[[121 117 121 127 132 116 134 141 143 121 129 142 140 149 128 126]
 [120 120 112 128 136 133 139 116 132 107 131 117 125 130 123 127]
 [149 138 144 140 126 140 117 126 133 115 137 142 122 147 148 148]
 [123 133 135 136 121 134 109 113 127 120 135 145 124 131 133 130]
 [135 110 125 149 107 109 144 115 135 119 147 142 120 144 140 139]
 [144 144 142 143 145 116 139 114 131 139 138 116 112 122 156 148]]
|
[[120 120 112 128 136 133 139 116 132 107 131 117 125 130 123 127]
 [121 117 121 127 132 116 134 141 143 121 129 142 140 149 128 126]
 [135 110 125 149 107 109 144 115 135 119 147 142 120 144 140 139]
 [123 133 135 136 121 134 109 113 127 120 135 145 124 131 133 130]
 [144 144 142 143 145 116 139 114 131 139 138 116 112 122 156 148]
 [149 138 144 140 126 140 117 126 133 115 137 142 122 147 148 148]]

[[128 122 134]
 [133 138 105]]
|
[[133 138 105]
 [128 122 134]]

[[133 108 113 108 151 129 119 141 118 124 119]
 [134 150 123 123 130 147 122 136 112 147 144]
 [106 124 105 127 122 139 134 116 119 149 116]
 [135 144 127 147 136 133 116 140 139 147 141]
 [105 145 124 133 121 132 105 133 139 146 120]
 [137 149 143 115 145 109 105 126 134 132 123]]
|
[[106 124 105 127 122 139 134 116 119 149 116]
 [133 108 113 108 151 129 119 141 118 124 119]
 [134 150 123 123 130 147 122 136 112 147 144]
 [105 145 124 133 121 132 105 133 139 146 120]
 [135 144 127 147 136 133 116 140 139 147 141]
 [137 149 143 115 145 109 105 126 134 132 123]]

[[125 120 127 148]
 [130 133 119 117]
 [127 129 124 146]
 [129 135 130 141]
 [129 127 106 131]
 [128 125 129 112]
 [129 136 142 136]]
|
[[129 127 106 131]
 [130 133 119 117]
 [127 129 124 146]
 [125 120 127 148]
 [128 125 129 112]
 [129 135 130 141]
 [129 136 142 136]]

[[126 123 125 131 122 132 118 136 131 130 121 131]
 [141 122 142 136 145 142 118 111 130 134 142 151]
 [130 125 122 115 118 128 115 115 117 143 142 128]
 [134 123 132 142 143 144 137 133 137 111 109 146]]
|
[[130 125 122 115 118 128 115 115 117 143 142 128]
 [126 123 125 131 122 132 118 136 131 130 121 131]
 [134 123 132 142 143 144 137 133 137 111 109 146]
 [141 122 142 136 145 142 118 111 130 134 142 151]]

[[109 104 145]
 [123 126 133]
 [124 127 153]]
|
[[123 126 133]
 [109 104 145]
 [124 127 153]]
---
[[147 145 135 127 128 131 127 135 113]
 [153 155 115 134 137 155 113 125 152]]
|
[[147 153]
 [145 155]
 [135 115]
 [127 134]
 [128 137]
 [131 155]
 [127 113]
 [135 125]
 [113 152]]

[[131 132 132 134 121 135 126 135 121 123 123 127 119 121]
 [127 126 129 129 129 125 127 128 132 132 125 132 124 123]
 [131 132 132 134 121 135 126 128 121 123 123 127 119 120]
 [130 128 128 118 120 126 137 129 123 133 141 134 121 126]
 [132 132 131 135 118 135 123 133 125 130 125 128 120 126]
 [101 139 132 128 120 122 132 122 119 128 126 131 130 132]]
|
[[131 127 131 130 132 101]
 [132 126 132 128 132 139]
 [132 129 132 128 131 132]
 [134 129 134 118 135 128]
 [121 129 121 120 118 120]
 [135 125 135 126 135 122]
 [126 127 126 137 123 132]
 [135 128 128 129 133 122]
 [121 132 121 123 125 119]
 [123 132 123 133 130 128]
 [123 125 123 141 125 126]
 [127 132 127 134 128 131]
 [119 124 119 121 120 130]
 [121 123 120 126 126 132]]

[[131 136 151 144 110 108 137 134 132 148 123 109 121 144 109 148]
 [117 117 138 131 139 135 133 130 149 106 120 148 143 116 145 111]]
|
[[131 117]
 [136 117]
 [151 138]
 [144 131]
 [110 139]
 [108 135]
 [137 133]
 [134 130]
 [132 149]
 [148 106]
 [123 120]
 [109 148]
 [121 143]
 [144 116]
 [109 145]
 [148 111]]

[[120 107 102 149]
 [125 113 109 146]
 [125 110 119 137]
 [122 108 112 141]
 [126 112 114 145]
 [125 109 110 142]
 [123 107 106 149]
 [124 108 105 146]
 [128 116 112 148]]
|
[[120 125 125 122 126 125 123 124 128]
 [107 113 110 108 112 109 107 108 116]
 [102 109 119 112 114 110 106 105 112]
 [149 146 137 141 145 142 149 146 148]]

[[128 132 136 132 129]
 [129 151 143 134 129]
 [128 138 138 133 128]
 [128 139 136 131 128]
 [130 135 138 133 128]
 [128 132 152 142 131]]
|
[[128 129 128 128 130 128]
 [132 151 138 139 135 132]
 [136 143 138 136 138 152]
 [132 134 133 131 133 142]
 [129 129 128 128 128 131]]

[[116 122 108 135 121 120 130 123 155 144 122]
 [123 133 136 131 123 133 126 120 123 121 128]
 [123 133 136 131 123 133 126 120 123 120 128]
 [121 123 108 137 122 118 126 123 154 144 125]
 [125 140 122 131 133 120 127 123 123 131 126]]
|
[[116 123 123 121 125]
 [122 133 133 123 140]
 [108 136 136 108 122]
 [135 131 131 137 131]
 [121 123 123 122 133]
 [120 133 133 118 120]
 [130 126 126 126 127]
 [123 120 120 123 123]
 [155 123 123 154 123]
 [144 121 120 144 131]
 [122 128 128 125 126]]
---
[[123 129 128 128 125 128 128]
 [122 128 129 128 125 128 128]
 [117 138 114 124 148 100 112]
 [128 123 118 142 121 122 128]
 [119 132 123 124 133 118 116]
 [127 127 128 126 126 130 124]]
|
[[128 123 118 142 121 122 128]
 [127 127 128 126 126 130 124]
 [123 129 128 128 125 128 128]
 [122 128 129 128 125 128 128]
 [119 132 123 124 133 118 116]
 [117 138 114 124 148 100 112]]

[[134 117 142 121 132 133 125 133]
 [122 126 122 135 132 128 123 135]
 [133 121 131 122 142 110 151 110]
 [132 112 137 119 134 124 126 130]
 [125 140 123 148 119 138 113 140]
 [137 117 137 113 133 123 136 133]
 [146 112 140 123 138 124 126 133]
 [127 135 123 138 115 141 122 132]
 [123 138 113 147 108 146 118 142]
 [107 150 118 136 116 140 124 133]]
|
[[146 112 140 123 138 124 126 133]
 [137 117 137 113 133 123 136 133]
 [134 117 142 121 132 133 125 133]
 [133 121 131 122 142 110 151 110]
 [132 112 137 119 134 124 126 130]
 [127 135 123 138 115 141 122 132]
 [125 140 123 148 119 138 113 140]
 [123 138 113 147 108 146 118 142]
 [122 126 122 135 132 128 123 135]
 [107 150 118 136 116 140 124 133]]

[[119 134 149 119 122]
 [157 118 130 157 112]]
|
[[157 118 130 157 112]
 [119 134 149 119 122]]

[[130 135 129 127 116 118 106 120 135 109]
 [121 141 147 122 128 142 130 117 132 136]
 [139 121 140 145 126 115 143 125 120 113]
 [132 126 136 138 126 108 150 129 118 119]
 [131 134 128 129 116 118 107 118 136 108]
 [120 145 136 124 127 138 138 109 130 139]]
|
[[139 121 140 145 126 115 143 125 120 113]
 [132 126 136 138 126 108 150 129 118 119]
 [131 134 128 129 116 118 107 118 136 108]
 [130 135 129 127 116 118 106 120 135 109]
 [121 141 147 122 128 142 130 117 132 136]
 [120 145 136 124 127 138 138 109 130 139]]

[[119 132 106 130 143 115 135 117 138 132 138 138 142 134]
 [145 137 137 116 126 148 113 145 128 136 131 134 115 117]
 [124 115 142 137 115 125 135 125 119 117 114 113 127 132]
 [132 126 133 128 122 134 128 133 121 129 125 123 125 121]]
|
[[145 137 137 116 126 148 113 145 128 136 131 134 115 117]
 [132 126 133 128 122 134 128 133 121 129 125 123 125 121]
 [124 115 142 137 115 125 135 125 119 117 114 113 127 132]
 [119 132 106 130 143 115 135 117 138 132 138 138 142 134]]

[[134 125 126 130 127 122 132 128 137 123 137 122 134 132 129]
 [115 135 140 129 137 144 130 115 116 137 127 141 126 132 151]
 [119 134 138 129 135 142 130 118 119 136 128 139 127 131 148]]
|
[[134 125 126 130 127 122 132 128 137 123 137 122 134 132 129]
 [119 134 138 129 135 142 130 118 119 136 128 139 127 131 148]
 [115 135 140 129 137 144 130 115 116 137 127 141 126 132 151]]

[[125 119 127 134 132 150 121 136 128 126 141 154]
 [114 127 155 110 150 135 141 115 146 140 110 131]
 [155 151 112 158 118 116 136 142 120 128 151 119]]
|
[[155 151 112 158 118 116 136 142 120 128 151 119]
 [125 119 127 134 132 150 121 136 128 126 141 154]
 [114 127 155 110 150 135 141 115 146 140 110 131]]

[[126 125 143 126 110 128 117 123 134 138 122]
 [114 128 118 128 132 121 119 122 128 122 128]
 [142 137 110 128 128 138 136 130 142 131 156]]
|
[[142 137 110 128 128 138 136 130 142 131 156]
 [126 125 143 126 110 128 117 123 134 138 122]
 [114 128 118 128 132 121 119 122 128 122 128]]
